One turn moves every row onto another: examples first, then more rows asked:
Q274: [-25  21   6   9   9 -17  24 -13  29 -15   4   4 -15 -18]
Q429: [ -6  29   4  20  -2 -15  29  -5  30 -15   4  27   0   6]
Q430: [-22  35   0  13 -11  -4  37 -11  25  -2   8  17   2  -9]
Q297: [ -6  28  -5   9  -1   9  26  16  27  12  -2 -38  11   3]
Q657: [ -1  24   5  30  14  -8  20  32  22   6 -11 -23  13  13]
Q914: [ -6  27   4  25   4   8  21  29  23  13 -10 -29   6   0]
Q805: [ -6  24  -9  10   9   8  19  24  17  19  -4 -32  10  -5]
Q246: [-22  33 -20 -10   6 -20  26  -3  20  -3   5   5  -4  18]
Q436: [-15  29 -19  -7   8 -21  21   1  22  -9   4   8 -10  20]
Q44: [  5  23  -3  12   1  11  19  19  30   3  -6 -36   5   6]
Q510: [  5  22  -3  16  13 -11  23  22  28   0  -2 -28  18  24]
Q507: [-22  20   6  11  17 -27  24 -11  30 -17   6   9  -8  -8]
Q524: [ -8  28   3  28  14 -11  25  30  19  12  -7 -24  20  15]
Q245: [-10  28 -17  -7   5 -15  16   2  25 -13   1   7 -17  17]
Q453: [-13  27 -18 -10   0  -8  17   0  26 -10   0   4 -21   9]
Q287: [  3  19  -6  12  10   8  12  27  22  12  -7 -29   4  -1]
Q963: [ -5  27  -6  14  11 -11  29  18  24   8   2 -32  26  22]
Q970: [  0  20  22  18   8 -32  23   9  30   0  14   6  -8 -15]
Q236: [-28  23   4  10  17 -29  27 -14  26 -15   8   7  -5  -8]
Q329: [-15  30   1  26   9  -6  28  26  17  18  -5 -29  20   7]
Q223: [-32  24   3   8  13 -25  29 -15  26 -10   9   4  -5 -13]
Q928: [ 10  15  -6  16  17  -1  12  29  22   7  -6 -24   7   7]
Q334: [-13  30   2  25   4   4  26  26  19  17  -8 -30  13   0]
Q965: [-10  26  20  11  -3 -20  28   2  27   9  15   0 -10 -28]
Q263: [-17  29  17  11   1 -26  33   2  25  12  19   1   0 -25]
Q568: [-11  26 -10  11  14  -3  23  23  15  21   1 -31  22   2]
Q200: [ -2  22  22  14   2 -22  24   7  31   2  14   4 -13 -24]
Q546: [ -5  22 -11  14  19 -12  22  26  16  16   0 -26  24  11]
Q29: [-23  36   0  15  -5 -14  39 -11  23  -2   9  21  11   1]
Q761: [-13  32   4  16 -13   1  30  -9  28  -7   4  19  -6 -10]
Q176: [  4  18  -6  16  21 -11  15  29  20   9  -2 -22  16  14]
Q910: [ 12  19  -1  16   9   0  17  23  32  -3  -6 -30   8  17]
Q591: [ -5  24  19  17   9 -38  29   6  26   4  18   8   1 -12]
Q162: [-25  35 -22 -12   1 -13  26  -4  20   0   5   2  -9  10]
Q431: [-14  32   1  19   0 -19  35  -7  26  -9   7  26   9   8]
Q643: [-14  27  18  13   7 -36  33   4  25   9  20   4   5 -16]
Q890: [ -5  28   4  17  -7  -4  27  -5  31 -13   2  22  -8  -3]
Q398: [-20  19   7  11  13 -23  22 -12  30 -19   4   7 -15 -13]
Q237: [-21  33 -19 -13  -3  -5  21  -3  23  -3   2   1 -17   4]
Q573: [  1  24   6  29   8   2  17  31  24   6 -13 -25   6   7]
Q484: [-12  30  -8  10   4   0  31  15  23  14   2 -37  22  11]
Q225: [-30  24   5   7  10 -19  26 -15  27 -11   6   3 -10 -18]

Q274 -> Q225
Q436 -> Q245
Where do these go?
Q329 -> Q524
Q568 -> Q546
Q44 -> Q297
Q890 -> Q761
Q643 -> Q591

One turn moves every row onto another: examples first, then more rows asked:
Q153: [ 15   9   8 -16 -34  -1  16 -30  41  11  28 -17  -9  21 -13  10 -14  -3
   3  -8]
Q830: [ 29 -13  11   0 -29  12   8  -2  34   8  28 -25  -6   5 -35 -15 -14   9
  33   5]
Q298: [ 21  -2  34  -6 -32  16  -4  -2  21  11  15 -25  -1   8  -8 -20 -15  16
  27  -2]
Q108: [ -1 -13 -12  13 -13  24  24 -28  47   6  11 -26 -10   1  -7  -5 -32  -5
  21  -7]
Q766: [ 26  -5  10 -14 -18  -9  21  -3  36 -13  25 -16   9  -8 -16  -3 -15   6
  -6   5]
Q645: [ -5 -13 -11  15 -24  19  16 -15  44   9  44 -41   5   3 -19 -26 -12  25
  10 -16]
Q651: [ -9   2 -14   4 -17   4  30 -21  28  26  17  -4  12 -12  13 -10 -14  12
  23 -22]
Q747: [ 17  -1   3  39  -4  20  15   0  29  11  15 -30   5   4 -11   5 -23  -6
   4   1]
Q364: [ -2   4 -13  15  -7  -1  25 -32  23  27  29 -14   6  -8  12 -12 -17  14
   4 -29]
Q714: [  8   7   7  16 -36  17   1   5  37  10  29 -11  -8 -18  10 -15  -1  18
  25  -3]
Q324: [ 17  -3   2  17 -20   8  -7  -4   1  19  27 -20  13 -11  -6  10 -22   0
   5 -19]
Q825: [  3  12  -9   7 -25   5  17 -26  16   7  18 -36   6  12  -2 -16   8  35
  29 -13]
Q234: [ 15  -2   1  32 -25   0  18 -13  39   8  -6 -16  22   3 -16 -27 -18  12
  19 -23]
Q90: [ 18   4   0  -6 -13  14   9  -9  29  -5   4   6   7  22  -7 -22 -31  19
  10 -21]
Q341: [ -1   9  17  14 -22  16   1  -5  13  24  34  -8 -17  10 -19 -15  -3  14
  33  -9]
Q424: [  7   8  13  17  -3  21   4  14  19   6   7 -37   6  -1   3  -5 -24   5
   0  -9]
Q812: [ 19   9  17 -12 -19  25  24 -21  56   8  32  -6   3 -14 -23 -11 -18  15
   7  -6]
Q680: [ -2  11 -18  10  -2  -8  27 -18  28  22  36 -15   0  -7 -11 -14  -8  18
  -3 -31]
Q990: [ -9  15   4  22  -3 -18  14 -29  32  10  25 -18   1 -10  -5  -9  -3   4
  29 -23]
Q159: [ 29   8   5  -2 -11  -2   2 -10  39 -13   9  -7  -5  -9 -10 -13 -23   4
 -14  -5]
Q953: [ 14  12   4 -16 -24   6  12 -24  47  -9  33 -19   3  26  -4   3  -5  17
  19 -13]
Q420: [ -4  -4  15  29 -27  17  22 -28  39  23  35 -35  -6   6  -5 -16  -9  18
 -11  -8]
Q664: [ -4  13  10  23 -14   6  -5 -12  53  -6   7 -24  -8  -7  -6  -9  -7   0
  -8 -11]
Q618: [ 15   1  20  18   9   0  14 -25  14   5   5 -26   7   1 -31 -18  -9  14
  -1  -7]
Q788: [-16   4  -2  -9  -1  29   6  -5  25   9  11 -14  -4  16 -21 -13 -17  16
  -2 -18]
Q492: [ 33 -10  24   9 -33  19   6  -7  36  12  20 -13   1  -1  -9  -9  -5  14
  10  16]
Q712: [ 21   9   9  28 -27   3  32   6  19  17  24 -22 -13   5 -12  12 -17   9
  11 -25]
Q938: [ 10  11  24 -10 -12  13   1 -27  46   4  33 -16   5  -8 -35 -18 -23   6
  24 -16]
Q321: [ 15  -6  25   2 -15 -15  13 -27  24  -7  21 -19   6  19 -21  -7 -26  -4
  26  -8]
Q433: [-13  -6  11   2 -27  11  -1 -17  24  20  33 -48   0  -4  -8 -27 -20  14
  -4 -20]
Q49: [ 12  -8   1   3 -20  18  12 -12  19  21  38 -21 -21 -23 -12  -6 -15   3
  27   9]
Q280: [ 13  -5  15  -4 -33   5  21  -8  32  -1  13   4  24  21   4 -11 -20  16
  12 -11]
Q94: [ 18  -7  -2  -8 -12  10  34  -4  23   9  -4 -31   9 -17 -10 -23 -25  18
   1 -12]
Q891: [  6   0  -5  21  -7  22  16  17  25   8  13 -34   6  13 -17  -8 -30   3
  21 -17]
Q120: [ 28  -2   5  10  -6  -1  16 -32  35  -6  10 -10 -12  14 -19 -13 -37  -4
  18  -9]
Q177: [ 14   4  -1 -23 -31   2  -8 -28  40   2  31 -19  14   7   0   5 -12   1
   6  -8]
Q909: [ 20   0   0  17  -5  16  13   3  16  -8  33 -31   7  -4   3   5 -14  27
  29 -22]
Q392: [  7   6 -16   3 -35   0   2 -25  14  18  15 -32  15 -13  -1 -10   5  16
   2  -1]
Q73: [ 10  10  -9  10 -32  -7  29 -30  16  24  16 -39 -12   3 -20  -6   1  11
  12  -4]
Q346: [ -7  13  -6  -5   2  -7  28 -11  21  18  29 -11  -4 -18 -15  -5   1  15
  -1 -13]
Q255: [ 10  14  32  -4 -31  21   9 -28  49  18  19  -3   9  -4  -9 -17 -26   8
  16 -19]
Q774: [ -4  14  -6  15  -2 -15  17 -26  29  14  32 -28  -2 -11   5 -18 -12  14
  10 -36]

Q618 -> Q94
Q90 -> Q120
Q714 -> Q341
Where do these go?
Q280 -> Q321
Q108 -> Q664
Q392 -> Q825
Q424 -> Q891
Q420 -> Q433
Q346 -> Q651
Q774 -> Q680
Q812 -> Q255
Q492 -> Q298
Q909 -> Q712
Q953 -> Q153

One turn moves every row onto another: examples first, then more rows asked:
Q900: [  5 -16  -4  19   9  22 -10   2 -13 -32   4   1 -20  -3   6  26   0   3
  -9  -2 -15 -12  -1  16  -4 -14  15   0  10   6 -11 -36   7  -5  -2   0
 -10   2  -8   5 -39  -2 -11  -4  31  -4 -16]
Q612: [ 13 -10  -3 -16  -2  33   3 -15  11 -17   1  -3  -9  21   4  14  14 -10
   6  13  17  27 -10  -6   6   2   1 -12 -10  -7   3  -4   6 -12  17  -1
 -20 -24  -7   0 -17 -20  16 -23  17  -7  -2]
Q514: [  6   8  -2 -10   6   1  19   1  -7 -39  -9  10 -13 -12  11  13  17  14
 -24  12   0  17   8  19  -4  14 -21   4 -28   4 -16 -11   1 -18 -10  -7
  -1   0  -7   8  10  -5 -25  10  -1  11 -19]
Q83: [  5 -16  -6  16  12   8  -9   3  -5 -24  -5  -6 -25  -6   1  30  20  -4
  -3 -10  -8 -11   6  22 -10  -3  17   6  20   0   1 -29   7   9 -10  -8
  -2  -2  -4   9 -27   6  -5  -3  27  -3  -5]
Q935: [ 12   3  -8  -8   2  38  -3 -13  21 -16   5 -10   6  10  12   5   0 -15
   3  27  11   4  -2  -4  10 -14  -2 -13 -25  10  16  -1   5   3  25   9
 -13  -8   3   0 -14 -14  20 -13  15 -12 -12]
Q765: [-11  12   3  -6  17   6   9 -10   4 -30  14  10 -11  -1  10  -1  30  20
 -19  19  15  25   8  19 -15  10 -13 -12 -22   5  -9 -17  -3   1 -17  -7
 -12   9  -9  -5  -1 -12 -26  -3  -9 -29  -6]
Q477: [  2  21   1  -3   7 -16  18  -6 -15 -18   5   6 -12 -12  20   8  -3  -4
  -1 -13  -4   3   7  -2 -16  12 -14   5  -5   9 -23 -19 -10   9  -2 -22
   5   9  -4 -16 -11  28   3   1  -7 -15  -2]
Q547: [ -2  22  -5  31   5  17   4 -14 -12   5  18 -23   9  12  11  12   0 -18
  12 -10   3  16  21   5  23   6   9 -11  18   8   1   1   0 -13  11 -12
   3  -8   0  -6 -16  -2  17 -11  17 -12 -14]
Q91: [ 16  -7  -7   8   1  39  -2 -23  16  -8   1  -4   2  11   5  14   0   2
  -1   6   7  10   2   4  19  -1  -1  -3 -16  -7   9   5  -1 -16  32   2
 -19  -9  -2   9  -8 -29  11 -13  14   8 -16]
Q401: [  3  11  -3  11  14  13  13  -3 -10 -29  19 -15  -2   4   7 -11  10   7
 -28  27  10  16  15  17  15  -1 -22 -14 -25  25 -18   4   4   7 -22   3
 -10   7  -1  10   2 -12 -25  -9   2 -19 -32]
Q577: [  9  18  -9   8  -6  11   7  -3  -9  -2  -6 -10  -8  11   8  21   7 -19
   8 -14  -4  13  24   4  11  17  12  -1  23  -2   2  -2 -10 -17  13 -18
   2 -23  11  -1  -5  -7  16  -6  18   5 -17]
Q22: [  1  18 -10  19  16   7  15  -6 -15 -38  11 -15  -4  -1  13  -4  -3   0
 -26  23  11  15  14  16  12  -8 -27 -10 -29  23 -24  -3   5   0 -17   6
  -2   2   2   8   0  -7 -23  -4   2  -9 -36]
Q595: [  8  11  -8  -8   0  41  -5 -13  21 -14  18  -3  11  14   6  13   6 -19
   2  18  11   5  -6  -5   9  -6  -4 -14 -17   9  15  -1  -2  -9  22   5
 -15  -7  -3   0 -12 -21  16 -21  12 -16 -13]
Q326: [ 12 -15  -2  22   1  18 -14 -12 -11 -25  26   0   2  -3 -11  23   4 -16
  -7  -4  -9 -19  -8   6  -8  -8   0  -9   0  21 -13 -12  17 -10 -13 -15
 -14  18 -14  16 -28   8  -9  -9  30 -16 -16]
Q906: [-14  19   0   0  16   4   2 -19   1 -29  18   4  -9 -11  12  -1  22  11
 -21  17  28  23   7  17 -14   8 -17 -18 -26   8 -14 -15   5  -7 -24  -5
 -10   9  -9 -12  -5  -3 -27  -2   0 -26  -8]
Q687: [ 13 -12  -8  27   7   7 -11   1  -8 -19  18 -18   0  -4  -7  22   5 -18
  -3 -12 -15 -15   2  15  10  -2   6   1  10  22  -7  -6  12  11  -9 -18
  -9  22 -12  22 -18  11  -5  -4  26  -6 -11]
Q718: [  0  24  -1  12   0  12   1 -22  -2   7  13   0   5   6   2  23  22 -19
  12 -13  12  10  19  -3  -6  19   9  -8  18  -2   8  -1  -5 -19   5 -23
   3  -7   3  -8  -8   0  20 -16   9 -16  -2]
Q230: [  6   1   1  23   2  -4  24 -13 -22 -21  -8 -15 -22 -11  12   8  -9   0
  -6  -8  11  -6  25  16 -13  -3 -19  -2   3  -6  -7 -14  10   1 -15  -4
  20 -12   4 -12 -12  24  -3   2   8   1 -26]
Q562: [  9   5  -7  17  10   6 -13 -13  -3 -12  14  -2 -14  -1  -6  28  14  -9
 -11   3  -4 -13  -2  -3 -11   0  13  -3  14  15 -14 -20  -3  30 -17 -17
  -5  13   1  11 -28  12   2 -23  16 -21   6]
Q739: [  9  -2   1  -5   3   7  24   3  -5 -38  -6   2 -10   1   8  11  18  15
 -24  21  -3  17  13  28  -1   8 -20  -1 -23   6  -4 -10   4 -12 -12  -4
   0  -2  -9  15  14  -9 -26   7  -2   4 -29]
Q370: [  8   8 -11  -5   6  37  -9 -18  16 -12  12  -6  12  13   8  13   6 -20
   1  19  12   8  -7  -5  11  -4  -5 -13 -15  11  13  -1  -2  -8  23   7
 -19 -12  -1  -1  -9 -21  20 -21  15 -18 -20]
Q725: [-10  19 -12   7  16   9   2  -4   9 -18  18 -14   6   6   0   3  23  -4
 -20  21   9  30  11  10  12  16   0 -14  -7  22 -13   4   0   4 -19  -8
 -14   5   7  26  13 -24 -16  -9   9 -24 -14]
Q134: [ 19   1  -7   3  -1  16 -16 -10  -7 -23   9  12 -23  -4 -11  24   5  -2
 -16   5  -8 -15  -7  -9 -16   1  11  -6   9   9 -24 -22  -6  10 -15 -16
 -17   8   2   8 -31   0  -8 -19  26 -13  -3]
Q784: [-13  16  -7   3  20   9  13  -5   9 -22   1  -3  -4   7   9  21  27  17
 -17  26   5  40   7  15  -2  16   9  -6  -2   1  -5 -21  -2  -2 -11  -5
   1   0  -5  18   9 -21 -12  -7  -1 -16   2]
Q576: [ 12 -11  -5 -10   3  30  -2 -24  10 -12  -2  -3  -7  16   4  13  13  -6
   6  10  17  29 -12  -6   5   5  -1 -13 -10  -9   3  -3   4 -14  20  -3
 -23 -21 -10  -2 -12 -21  17 -20  18 -10  -2]
Q24: [  8  -1   2  23   6  -2  22 -11 -28 -24  -9 -10 -22  -8  11   5 -11  -4
 -13  -8  12  -3  23  22  -7  -5 -26  -1  -3   3  -8 -13  13   7 -13  -2
  19  -7   1  -9 -25  21   0   4  14   4 -23]
Q995: [  6  19   0 -10   4 -14  14  -4 -15 -22  -1  14 -16 -11  17  10  -4  -7
  -9 -10  -1   2   7   6 -16  14 -19   5  -8  11 -16 -23  -8  14  -3 -21
   5  12  -7 -17 -20  25   4   7   1 -10   0]
Q379: [ -6  18   0  11   8  -4  -3 -14 -14 -12  13  -5  -8 -23   6 -16   4 -13
 -11 -20  21 -12  30  16  -2   3 -19  -6  -5  23  -7  -2   6   2 -12 -12
  -4  19  -2 -23 -12  16  -6  13  15 -14 -16]
Q472: [ 14  -9  -4   8  -4  41   2 -18  18 -13   8  -6  -1  15   4  10   1   0
   0   4   9  11   3   5  20  -4   0  -6 -18  -8   7   8   3 -15  30   2
 -19  -8  -1   9 -15 -30   6 -14  13   8 -12]
Q69: [  1  21   0 -11   3 -16  15  -8 -20 -20  -7  10 -16 -11  11   3   1  -6
  -8 -11  -1   4  11   3 -12  10 -17   4  -3  16 -20 -20  -6   7  -2 -21
   6  10 -11 -17  -8  26   6  12   1  -8   1]
Q662: [ -5   0  -5  17  16  13  17  -2   3 -24   2 -13   6   6   4  20  27   2
 -19  20   8  23  21  27   8   9  -2  -1  -8  12   2  -4  14 -17 -15   0
   3  -3   1  34  17 -21 -13  -5   8  -1 -27]
Q968: [  4  13   0  12   9  -2  -4  -9 -12 -16  19  -5  -8 -24   7 -14   0 -14
 -10 -23  21 -11  25  16  -3  10 -24  -7  -9  16  -6   1   6   8 -15 -13
  -7  23  -2 -20 -22  15  -9   8  18 -14 -16]
Q327: [  3   5   0  25   6  -5  22 -18 -29 -21 -12 -10 -22  -6   8   1 -10  -1
 -14  -8  12  -4  30  18  -5  -9 -21   1  -1   8 -14 -12  11   4  -9  -4
  18  -4  -1 -11 -14  20   2   7   9   6 -22]
Q318: [ 22 -10  -6  -1  -4  35   1 -20  24 -17  -2  -3  -4   9   6   6  -1   2
   4   8  10   9   4   1   9  -6   0  -4 -27  -7   9   8   4  -4  33  -4
 -19  -2   1  11 -11 -22  11  -8  12   8  -4]
Q350: [  3  13   2  10  10  -2   0  -3 -12 -10  19 -14  -6 -30  13 -14   0 -12
  -5 -23  16 -12  26  12   4  11 -15  -5  -3  17  -9   3   8  -1 -15 -14
  -8  19   1 -21 -11  19 -11   5  15 -12 -22]
Q676: [ 14 -16  -1 -13   6  32  -2 -18  15 -18   0  -6  -6  10   6   1  15  -9
  12  13  21  24  -7  -5   1  -4   0 -13 -22  -4   7   1  14  -5  19  -1
 -21 -14  -8   0 -17 -13  19 -15  18 -12   4]

Q69 -> Q327
Q662 -> Q725
Where do these go?
Q676 -> Q318
Q350 -> Q477
Q24 -> Q968
Q83 -> Q687
Q577 -> Q547
Q370 -> Q576
Q472 -> Q595
Q326 -> Q134
Q514 -> Q22
Q765 -> Q739

